In the rows, 128 means zero.
D: a few groups of rows, each row roughly a mix of its group's hidden directions
D (144 x 13)
[[120 136 160 121 129 111 113  97 128 149  70 119 143]
 [133 167 106  92 104 135 110 160 115 104 111 142 142]
 [148 146 100 138  95 125 131 169 135  94 114 104 109]
 [124  95 166 129 123 143 136 107 142 154 172 129 103]
 [ 78 148 146 129 122 157 127 123 167 112 118 152 116]
 [142  95 126 110 114 137 163 160  97 153 157 120 117]
 [151 131  89 171 146  96 117 116 132 121 149 125 154]
 [147 105  91 113 156 121 158 116  93 121 137  99 116]
 [150 116 115 143 105 109 102 176 165 113 127 123 112]
 [117 105 152 100  98 152 158 146 132 140 166 144 113]
 [126 113 155 164 122 124 141 141 166 120 120 125 178]
 [146 102 182  93 119 123 145 119 114 139 132 100 130]
 [174 102 135 116 121 128 165  94 134 145 142 129 101]
 [130 127 135 166 155 145 165 132 127 104 148  94 155]
 [153 139 102 149 123 105 104  96 123 136  91 163 125]
 [114 147 147 138 154 130 178 159 153 118 113 121 152]
 [155 133 119 137 154  65 107 136 106 129 141 136 133]
 [132 147 131 129 117 100 122 117 109  69 105 140 156]
 [ 82 140 151 137 130 123 154 101 163 121 102 121 150]
 [133 130 117 102 139 141 144 136 117  80 167  92 118]
 [171 118 108 113 135 118 159 125  90 133  97 107 114]
 [116 143 139 149 128 113 137  85 179 119 117 143 153]
 [167 136 114 118 173 113 112 133  80 135 123 126 129]
 [ 97 132 170 141 147 125 160 151 128 121  87 120 139]
 [137 148 115 110  95 134  88 109  97 107 118 158 144]
 [133 144 136 157 147 118  99  91 125 154  84 143 119]
 [152 121 140 130 117 135 120 167 155 130 179 149 148]
 [ 98 161 133 163  96 146 126 114 166 134 149 127 138]
 [ 99 154 137 181 124 121 148 102 109 108 117 124 109]
 [143 143  86 177 111 144 122  99 128 141 150 121 133]
 [102 169 151 130 137 139 144 129  89 109  90 131 138]
 [ 64 130 155 117 133 141 142 120 141 143 118  99 134]
 [186 130  98 118 108 118 131 125 113 121 115 164 117]
 [125 164 129 168 108 106 119 110 145 172 135 117 117]
 [ 99 152 152 100 117 147 113 104 135  95  98 137 104]
 [ 82 118 142 118 118 120 126 102  75 120 115 114 113]
 [107  89 134  79 138 128 143 131 118 123 131 120  85]
 [129 110  96  94 126 103  98 125 108  93 120 160 125]
 [182 114 145 131 117 104 145 124 123 147  93 149 144]
 [140 151 125 115  90 161 155 159 149 142 124 161 130]
 [122 143  97 162 166 156 137 132 122 150 146 108  99]
 [161 132 116 113 123  99 136  91 101 129  82 118 132]
 [128 140 131 155  89 163 132 145 123 121 116  81 147]
 [ 79 157 132 166 143 111 138 145 153 150 130 133 125]
 [142 142  75 100 110 140  93 149 133 132 149 141 123]
 [107 115 172 130 121 133  86 125 144 148 169 133 130]
 [139  94 127  96 128 153  96 153 117  98 105 151 120]
 [114 140 105 122 147 160 156 150 116 115  89 116  93]
 [160 129 107 113 111 133 143 110 156 110 182 142 119]
 [152 121 155  82 133 156 148 159 126 124 133  99 113]
 [106  94 142 139 146 149 164 133 158 116 116 150 160]
 [164 121 132 121 138 143 103 150  86 107 119 133  88]
 [110 128 187 143 126 127 103 108 139 118  98 151 125]
 [113 149 122 114 135 162 110 181 137  94 142 130 122]
 [141 143 135 141 113 124 152  80 122  80 140 147 141]
 [125  96 110 111  93 159 117 104 106 127 108 144 161]
 [ 64 121 116 127 110 120 153 127 129 162 119 114 120]
 [ 79 102 129 130 116 129 112 113 143 131 126 179 145]
 [149 111 119  76 119 152 110 163 105 135 123 119 146]
 [149 121  83 125 132 124 101 121  86 104 115 106 149]
 [143 151 108 163 104 150 108 133 124 129 114 102 172]
 [114 165 106  87 118 143  98 124 151 151 101 123 128]
 [131 148 115 143 135  78  97  99 117 146 123 145 100]
 [ 93 132 146 171 104 136 107 106 145 114 118  95 138]
 [129 146 137  89 154 113 113 173 136 109 134 139  96]
 [132 111 105 150 132  64 112 104 135 137 132 119 143]
 [105 121 143 132 154 145 155  99 163 154 121  94 110]
 [144 139 110  75 142 144 120 153 111 132 161 155 131]
 [142 105 130 139 159 142 182 127 145 112 109 151 149]
 [124 148  91 115 124 114 125  90 133 165 138 152  95]
 [124 105 135 107 115 146 171 159 154  98 141 151 141]
 [143 103 103  87 154 160 114 146 127 111 144 143 102]
 [131 105 119 126 113  87 154 145 111 113 152  87 106]
 [174 145 149 153 138 107  98 127 113 144 131  97 108]
 [159 125 114 112 149  85  89 138  94 129 118 143 132]
 [ 78 149 124 122 138 144 111 152 157 159 121 109 146]
 [137  97  84  97 149 119 148 102 134 128 122 160 134]
 [135 117 145 146  97 126 114 165 116 100 111  89 153]
 [160 152  94 125 126 150 112 107  91 112 145 119 100]
 [143 113  81 139 119 107 163 119  97 113 159 129 131]
 [126 100 163 166 144 115 161 102 138 147 127 102 130]
 [125 161 168 163 142 147  97 145 111 108 129 114 143]
 [128 119 138 137 169 151 108  88 132 152  91 135 144]
 [122 118 100 121  73 101  97 143 129 113 135 110 146]
 [136 133 160 157 160 143 109 155 127  95  97 149 130]
 [127 158 130 141 120 134  90 137 159 113 106 177 134]
 [179 142 101 101 131 113 101 107 112 132 107 112 123]
 [141  97 124  96 128 142 151 161  97 109 134  91 127]
 [156 104 167 108 175 144 107 125 115 144 123 135 139]
 [150 160  96 126 134 126  89 108  96 158 113 131 119]
 [101  82 118 156  98 133 154 140 153 113 108 121 126]
 [123 170 113 146  93 174 156 127 141 131 130 136 120]
 [128  97 114  70 143 132 119 132 138 149 159 134 108]
 [145 146 107 119  97 108 134 145 148 135 115 161 175]
 [ 76 141 103 141 114 102 132  91 120 121 116 132 151]
 [127 151 122 104 125 124 176 136 116 150 124  78 133]
 [125 110  95  82 138 153  95 146 122 149 141 140 111]
 [ 94 142 142 169 167 142 140 126 106 140 112 115 103]
 [ 93 139 133 112 114 128 130  99 153 142 139 158  81]
 [179 113 113 115 155 153  90 133 123 143 149 125 118]
 [167 111 123 159 153 131 171 163 130 130 114 130 126]
 [146 143 108 109 135 168 146 170 148 130 108 139 100]
 [121 109 137 115 117 113  77 101 107 120 137 156  95]
 [153 138 106  84  93 120 116 104  98 140 140 108 128]
 [ 67 143 145 109 152 114 152 133 122 143 128 130 105]
 [157 156 142 165 137 122 123 135 145 166 109 148 158]
 [121 132 176 154 141 104 148 124 146 153 116 122 166]
 [ 84 136 161 136 146 153 113 142 164 112 150 115 129]
 [ 96 128 141  94  87 129 104 102 129 157 146 144 128]
 [145 109  98 113 103 110 101 149 135 133 132 124 181]
 [132 151  76 148 109 153 136 101 139 119 117 149 152]
 [121 130 155 155 104  93 156 162 145 109 155 120 121]
 [135 118 138 171  97 129 134 142 146 118  95 107 167]
 [114 124  92  84 111 121 105 160 144 156 144 130 115]
 [ 97 150 141 163 106 124 147 102 169 142 137 136 107]
 [170 123 126 144 158 131 137 116 178 150 145 111 127]
 [114 135 155 140 140 130 156 139  97 138  90  84 115]
 [ 81 146 149 137 150 108 140 106 146 134 148 165 135]
 [152 116 147 125 191 134 164 134 115 126 126 141 131]
 [132 111 125  90  95 113 124 173 143 113 143 153 146]
 [142  91 136 137 111 132 185 144 122 153 143 148 121]
 [111 124 160 154 123  70 121 130 159 129 142 140 122]
 [116 152 153 138 168 143 172 150 122 115 103 115 138]
 [153 108 112 120 158 154 167 120 124 139 147  89 110]
 [132 119 181 120 140 124 121 149 119  98  85 142 142]
 [ 85 127 130 132 140 159 136 128 106  95 125 122  82]
 [135 129 123 110 158 116 161 121  97 121 137 138  73]
 [138 120 142  81  90  96 117 108 125 100 135 146 128]
 [149 146 101 125 155 119 119  94 106 154 103 156 104]
 [116 122 113 144  96  99  83 103 119 128  98 105 120]
 [124 147 117 183 150 124 131  86 130 109 109 138 136]
 [112 115 151 152 171 127 149 169 156 131 120 117 111]
 [ 95 151 118 158 118  99 130 113 158 160 158 138 134]
 [ 88 118 150 115  90 141  96 135 139 120 145  93 127]
 [114 134 152 113 137 171  93 153 151 131 148 128  97]
 [112 103 146 153  98 102 165 130 164 104 119 126 139]
 [108 160 114 179 119 135 106 100 114 150 126 142 144]
 [149  96 106 168 136 120 139 112 112 150 160 141 102]
 [ 92 148 131 137 130 135 139 110 125  93  74 142 116]
 [116  98 130  93 129 177 138 124 154 128 109 149 149]
 [166  97 133  89 145 122 118 129 146 160 159 118 131]
 [151 113 134 137 164 150 171 129 147 136 108 149 160]
 [113 142  91 129 114  95  96 101  98 149 109 129 147]
 [110 155 121 112 127 142  83 111 117  83 123 135 102]]
which group is each row in? (one row of each group first)
[157 110 130 116 134  99 140 101 123 157 149  84 150]
<19>
[157 153 128 132 138 153 156 157 146 140 133 167 158]
<63>
[169 120 110 113 126 153 105 148 133 160 123 119 170]
<100>

[129 143 100 121  93 124  97 155 120 143 124 176 141]
<19>
[115 129 146 109 112  99 111  80  95 130  98 117 137]
<19>
[153 126 178 127 127 133 109 170 153 127 133 143 153]
<19>
[157  84 123  89 122 136 132 161 141 143 121  99 129]
<100>
[151 174  99 100 101 129 104 122  97 119 134 127 130]
<100>
[143 121  93 110 113 167  92 146 119 111 114 154 146]
<100>
[166 149 110 140 174 138 121 116 100 147 108 140 146]
<63>
[121  98 141 149 121 127 155 137 151 175 164 137 142]
<19>
[166 119 124 149 142 116  87  96 138 133 165 129 114]
<19>
[140 138  82 160 152 101 109 126 103 131 100 117 139]
<19>
[126 123 106 129 103 142  74 156 110 114 102 142 111]
<100>
